In the rows, zero is written as 128.
Named moves (each a turn or a mirror), then the moves between two rows, first move first; the first pair answered
move lobi:
[119 109 139 131 134 150 171  96 130 144 108 111 140 141  99 126] => [152 146 141 132 137 145 114 102 147 148 137 127  73 123 106 119]
[136 123 127 148 140 111  97 136 147 118 132 150 108  99 151 135] => [117  93 125 144 140 113 142 130 129 112 110 133 161 114 141 141]
[ 95  76 101 123 132 105 116 134 105 130 119 115 168 148 159 131] => [120 117 101 126 132  98  65 147 127 130 142 134 100 128 157 121]
[127 134 128 127 115 108 114 128 126 148 127 142 107 154 140 122] => [108 119 124 122 109 108 143 127 123 145 114 136 126 160 140 118]
move dek:
[132 143  83 156 130  71 109 163 131 162 120 159 102 133 142 129] => [130 147  70 154 130  71 114 160 126 159 113 155 104 134 150 123]
[126 111 101 132 143 139 133 139 132 143 113 140 149 107 124 113] => [140 120 107 145 150 143 124 146 133 149 110 146 133  86 122 117]
[107  79  70 143 117  62 109 162 117 140 136 155 179 132 174 115] => [166 118 102 144 135  88  63 169 148 113 147 160  96  81 178 129]
[ 87 131 127 105 120 133 148 130 122 139 131  96 169 158 118 126] => [146 164 153 107 138 153 113 136 159 115 134  99  93 116 116 140]
move Sulit:
[ 94 159 116 102 139 140 126 155 154 127 140 135 157 122 140 144] => [100 145 122 126 138 157 131 135 132  92 144 146 172 123 121 140]
[140 129 139 141 135 141 140 130 120 120 118 114 127 115 119 133] => [133 135 131 120 133 132 132 129 138 140 124 103 130 125 134 134]
[ 83 105  90 113 104  87 166 126 102 164 106 128 169 164 162 125] => [166  90 131 174 143 142 133 115  97  76 109 163 120  93 135 151]
move kog:
[156 106 145 121 116 143 157 114 131 148  64 179 107 121 138 170] => [167 105 130 128 130 133 139 126 144 141  73 166 111  96 155 177]
[ 97 128 119 103 102  97 114 163 151 151 129 135 146 123 148 111] => [ 82 136 127  96  91 117 135 152 140 159 120 132 146 145 115 106]
[ 99  85  96 142 116 101 111 123  99 138 134 166 151 151 138 119] => [ 93  88  94 140 116  99 111 125 101 141 125 163 153 153 134 121]
[156 133 128 128 144 147 106 142 144  89 146 128 120  83 142 134] => [137 136 119 112 146 131 107 153 155 103 156 102 144  84 151 122]
Pairs:
Between the rows of a pair lie 2 to 3 moves.
[113 177 134  94 130 106 135 151 194 169 140  64 151 116 145 124] => [158 139 179 181 133 176 158 100 116  73 125 134 123  99  92 144] => kog Sulit kog
[172  98 133 124 156 137 144 143 142  84  88 112 143  81 145 162] => [137 136 124  77 136 118 148 156 167 143  87  75 138 109 153 148] => Sulit dek kog
[156 128 141 156 136 156 146 102  99  88 120 132 120 111 114 137] => [114 125 108 111 137 105 131 138 139 137 142  89 167 121 158 121] => kog kog Sulit
[ 96 130 115  92 153 140 140 164 154 130 103  74 154 115 152 101] => [116 168 150 117 132 168 124 128 144 146  94 115  66 134 104 103] => kog kog lobi
[121 104  73 170 144 108  98 122  90 119 151 146 173 131 123 113] => [ 95 158  77 117 118  98 105 130 126 172 151 125 134 159 117  95] => dek Sulit kog
[ 96 129 124  84 128  98 112 159 170 147 161  93 173 111 150 127] => [104 140 162  84 118 159 165 135 154 133 131  74 164 131 110 140] => kog dek lobi
[ 92 112 100 129 102 128 115 131 106 132 166 116 161 154  85 100] => [113  93 112 134 133 137 125 145 114  97 146  94 178 118 101 122] => Sulit kog lobi
[146 170 145  86 141 133  87 160 162 129 127  60 119  85 144 123] => [ 88 153 142  89 105 144 159 126 113 164 105  70 168 164 100 109] => dek kog
[121 193 153  87 109 144 134 109 109 186 113 163  89 201 131  87] => [181 159 136 118 150 109  62 139 140 139 123 192  67 127 198 105] => kog kog kog
[150 121 115 151 153 148  83 147 151  82 159 107 110  78 141 135] => [ 99 117  81 122 138 127 112 149 152 116 166  71 175 106 148 122] => kog dek
[159 119 141 151 128  93 100 129 134 102 159 155  60 115 146 126] => [104  74 127 122 137  86 166 131 130 104 130 101 173 138 149 129] => kog lobi
[164  98 127 190 127 124 101 102 107  99 146 198  92 112 159 130] => [114 107  81 137 137  73  88 141 148 131 174 116 156 107 201 111] => kog kog
[121 118 136 103 121  79 155 162 146 128  81 120 144 114 191 127] => [103 126 152  98  96 107 190 135 129 141  63 122 134 153 149 126] => kog kog
[143 191 142 126 129 156  93 128 150 113 150  98  71 128 138 123] => [145 127 152 158 131 174 167 106  95  64 108 115 130 137 131 151] => lobi kog kog
[187 113 161 103 134 135 105  87 138  90 124 105  96  83 164 156] => [129 138 145  62 107 126 145  96 149 132 133  55 144 128 147 133] => kog kog kog
[159  74 135 174  97 102 132 103  85 135  74 222 107 140 137 154] => [138 107 110 139  88  75 108 116 110 183  88 218  81 163 148 137] => Sulit Sulit lobi
[114 101 122 120 131 134 152  87 116 123 130 118 203 159 106  99] => [174 127 142 161 141 147  84  87 126 107 143 177 105 126 109 108] => kog kog lobi
[131 111  90 171 144 119  79 130 108  97 180 157 136 109 134 105] => [126 163 103 134 137 108  68 147 152 143 187 124  88 112 143  99] => Sulit kog dek
[147 126 104 190 130 112  75 152 100 137 149 166  98 149 166 128] => [106 111  84 137 125  93 114 166 118 178 120 120 149 169 188 133] => lobi Sulit Sulit
[114 110  88  94 139  72 144 159 148 174 128 102 185 154 140 111] => [109  87  98 122 141  86 162 139 111 149 127 116 211 167 125 102] => Sulit Sulit Sulit
[109 137 145  95 113  96 108 116 172 204 130 113  77 129 162 125] => [121  89 175 136 104 144 168  70 114 166  79 153  94 148 117 146] => lobi kog kog
[131 130 143 117 121 111 133 177 123 119 169  86 159  87 167 145] => [142 162 180 113 108 158 146 153 128 123 161  84 109 108 118 148] => kog kog dek
[159 137 147 114 177 124  89 134 167 122 157 104  82  84 150 105] => [ 95 138 117  94 160 101 107 144 171 167 167  75 138 128 158  82] => kog dek lobi
[123 143 137  96  98 107  95 127 172 113 141 177  34 116 119 129] => [ 89 108 121  48  95  90 165 135 178 138  90 122 117 132 142 150] => lobi Sulit Sulit
[104 140  96  86 121  95 107 146 163 197 111 126 122 149 156 123] => [164 148 139  91 138 146 118 138 174 147  95 105  76  99 142 151] => dek lobi dek
[132 133 167  99 105 160 119 110 162 187  31 134  58 153 139 148] => [ 97  83 132 101  99 127 146 109 138 192  30 148 126 187 156 144] => kog dek
